(in the rows, 128 means zero)
M: rows in several groups, each row roughly a mix of its group's directions:
M (118 x 12):
[[129 128 119  74 142 132 172  94 162 112 110 142]
 [ 71 112 137 143 144 109 111 112  87 128 168 136]
 [186 157 135 132 131 144 176 132 162 129 117 143]
 [111  82 109 105 111 120 166 104 106 138  82 127]
 [144 174 163 184 118 132 111 130 151 125 142 107]
 [118 106  96 105 156 128 133  79  94  85 128 127]
 [113  90 164 127 132 155  93 156  79 116 129 119]
 [155 149 144  94  95  73 147 123  97 122 124 144]
 [ 78  98 157 144 143 117 164 152 152 154 108 120]
 [ 74 116 130 134 176 118 134 167 129 118  96 112]
 [189 159 111 143 114 146 150 126 124 116  88 108]
 [162 160 105 127 136 148 144 107 192 137 132 112]
 [135 124  85 115 129  97 116  96  81  89 108 120]
 [131 113 172 135 131 185 151 167 144 151 133 133]
 [135 108  91 102 124 117 129 104  77  78 137 133]
 [128 103 113  78 149 112 154 106 100  82 113 126]
 [169 183  94 128 140 139 126 142  97  97 130 131]
 [183 168 143 105 102 122  95 111 112 105 128 138]
 [104  82 121  75 129 140 172 112 129 115 116 140]
 [177 186 106 123 139 118 101 132 149 109 137 138]
 [145 178  95 119 133 132  89 118 161 119 161 150]
 [123 147  68 144 120  84 119  87 111 118 134 123]
 [133 135  96 101 174  98 110 109  87  94 134 128]
 [115 107 135 117 159 146  86 159  72 106 125 134]
 [ 88 105 140 122 145 158 159 104 164 173 124 136]
 [ 93 156 160 147 122  96  85 114 151 149 106 148]
 [ 93 108 103 162 153 176 117 120 152 159 142 137]
 [150 156 161  97 172 140 144 152 118  96 127  96]
 [ 69  87 112 162 145 115 159 143 136 133 136 133]
 [169 153 149  97 111 106 167 118 115 106 146  92]
 [148 110 119 107 134 119 134 131  74  68 148 127]
 [108  96 146 125 131 124 161 113 192 160 132 140]
 [181 153 110 153 100 135 130 126  83 114 101 113]
 [177 161  95 155 107 146 132 133  88 115 115 110]
 [108 152 124 103 159 129  77 141 127  88 141  93]
 [134 143 146  81 149 107  81 148 115  85 136 120]
 [108 142 173 114 123 142 100 157  93 129  93 164]
 [132 108 167 115 132 114 184 116 101  87 123 112]
 [102  78 130  97 126 155 180 104 127 134 127 141]
 [152 171 133 156 100 135  87 160 163 134 143 129]
 [ 98 117 114 148 175 186 100 135 135 138 135 119]
 [186 160 120 110  94 133 117  89 134 130 156 124]
 [108 139 180 178 126 122 102 152 131 129 133  91]
 [118 110  94 117 189 123 160 112 128 111 153 102]
 [115 128 178 120 132  87 181 118 117 121 112 104]
 [170 143 108 118 141 120 126 127  68  91 107 111]
 [162 122  97 105 122 116 132 126  78  80 150 140]
 [154 128 113  97 112 100 140 117 109  69  92 118]
 [153 115 125  99 121  91 155 135  78  85 116 122]
 [191 158 115 104 106 139 118  95 137 130 157 127]
 [131 177 112 155 132 163 121 146  75 116 109 134]
 [151 199 113 139 126 138 121 139  99 108 112 154]
 [ 97 105 139 125  89  99 117 118 122 163 107 178]
 [101  71 145 120 131 173 118 170 135 134 123 128]
 [152 111 146 117 128 169 122 168 161 122 160  89]
 [165 160 125 111 147 133 125 147  71  94 108 139]
 [175 148 131 102  91  85 163 114 143 119 131 125]
 [173 149 139 110 155 159 158 152 174 115 134 121]
 [141 100 149  96 165 117 175 132  96 101 105 119]
 [178 119 153  99  85  96 153 137 114 116 121 147]
 [ 98 110 167 126 137 140  93 147  68 129 126 140]
 [154 162  97 149 120 139  99 115 116 124 186 150]
 [ 69  84 120 159 156 122 139 145 135 142 144 141]
 [159 168 133 148 145 182 165 154 135 127 128 135]
 [102  62 129 148 112 140 119 137  91 134 158 138]
 [130 104 146 121 105 116 136 121 203 154 147 131]
 [131  95 144 112 136 102 174 120  84 104  94 111]
 [117 173 146 123 156 158 100 160  90  98 131 131]
 [139  87 167 132 114 164 120 150 111 131 103  82]
 [139 102  76 110 107 144 120 100  98  84 125 141]
 [189 183 108 130 116 106 116 133 134 111 132 138]
 [147 127 129 115  72  90 175 121 109 133 107 144]
 [ 94  96 151 132 121 121 110 128  66 138 163 131]
 [112 152 150 126 109 118 134 147 184 182 122 135]
 [131  95 157 127 176 120 158 137  80 111 114 110]
 [ 95 114 118 151 177 187 114 139 139 138 130 122]
 [137 182 127 165 129 124  79 134 153 139 154 125]
 [162 156 115 121 131 170  73 115 102 110 127 144]
 [112  82 156 124 158 152 112 172  93 117 122 141]
 [144 168 100 154 119 126 115 119  67 107 108 119]
 [172 168  98 114 120 114 138 111 180 124 113 123]
 [ 86 111  88 161 115 106  79 111 136 142 132 132]
 [185 161 108 114  97 132 115  89 134 124 155 130]
 [128 162  83 142 125  99 149  98 181 135 128 127]
 [139 115  88 158  81 144 153 130 132 173 129 151]
 [130  83 132 133  84 107 139 111 172 167 138 135]
 [ 64  83 138 117 130 148 138 119 144 162 125 128]
 [154 126 105  80 136 113 152 115 100  76 141 142]
 [179 149 135  93  85  88 130 118 119 115 120 114]
 [ 62  99 128 162 144 105 160 139 132 140 127 136]
 [ 89 105  99 151  90 161 109  95 137 154 136 137]
 [187 165 121  99 121 134  90 106 143 130 141 143]
 [135  99 153 128 118  94 154 148  75 103 104 105]
 [117 131  92 141 155 101 142  77 141 110 111  85]
 [ 74 149 135 158 176 156 116 131 146 132 114 112]
 [120 110 130  77 147 126 182  94 125  99 132 136]
 [154 159 152 103 170 162 138 163 117  99 108 129]
 [153 148 101 134  99 116 156  94 183 151 133 132]
 [122  99 172 115 121 163 116 165  92 137  93 130]
 [191 161 129 121 154 106 123 160 115 102 116 126]
 [141 159  73 147 107 104 133  99 168 131 147 127]
 [144 167 110 129 120 103 159 106 189 134 116 110]
 [169 132 100 146  86 100 157 103 134 149 129 160]
 [ 91  83 107 108  78 133 153 105 121 141 119 138]
 [110 142  96 146 148  90 124  84 131 107 170 104]
 [119 104 106 161  86 129 149 120 147 177 149 155]
 [ 99 127  96 154 119 143  63 110 121 146 117 148]
 [183 148 126  91  92  93 144 117 120 112 136 113]
 [ 95 108 116 143 144 146  60 136  96 128 129 141]
 [ 79  81 137 141 155 111 154 168 119 126 120 136]
 [ 82 111 120 130 114  81 105 103  97 139 145 159]
 [ 86  86 124 125 112  88  92 107  99 132 143 118]
 [107  99 141 122 136 143 149 134 193 154 161 132]
 [153 157  95 132 105 109 152  93 180 141 138 117]
 [102  93 170 113 142 134 107 156  75 134 140 121]
 [ 91 133 125 156 143 178 126 110 158 173 125 115]
 [ 89  93 120 116 113 170 119 144 153 164 152 151]
 [137 160 119 135 135 181 144 151 175 136  96 114]]
which group is each row in? (one row of each group first):
[129 127 149 132 145 135 135 151 170 169  70 118] => V
[ 74  99 154 103 144 131 115 140 173 147 143 142] => Y
[173 120 149 101  85  83 160 132 125 119 131 135] => X

[ 69  71 125 119 127 159 120 128 131 145 113 126] => V
[167 136 106 112 122 124  64 120 123 122 135 169] => X
[101  94 119 134  93  99  86 115  82 134 128 114] => Y
[ 94 100  72 169 110 128 103 121 115 120 126 147] => X
[144 139 119 129 136 133 167 124 202 151 119 117] => X
[144 138 154 122 138 172 158 152 179 140  96 133] => Y
[155 159 156 114 148 156 145 143 143 115  68 127] => Y
[ 83  92 140 146 153 136 145 163 147 148  94 146] => X
[ 96  95 167 108 161 153 112 158  94 120 133 115] => Y
[146 142 150  96 170 141 104 157  89  91 128 118] => X
[ 62 121 145 144 151 106 152 136 146 161 119 111] => X
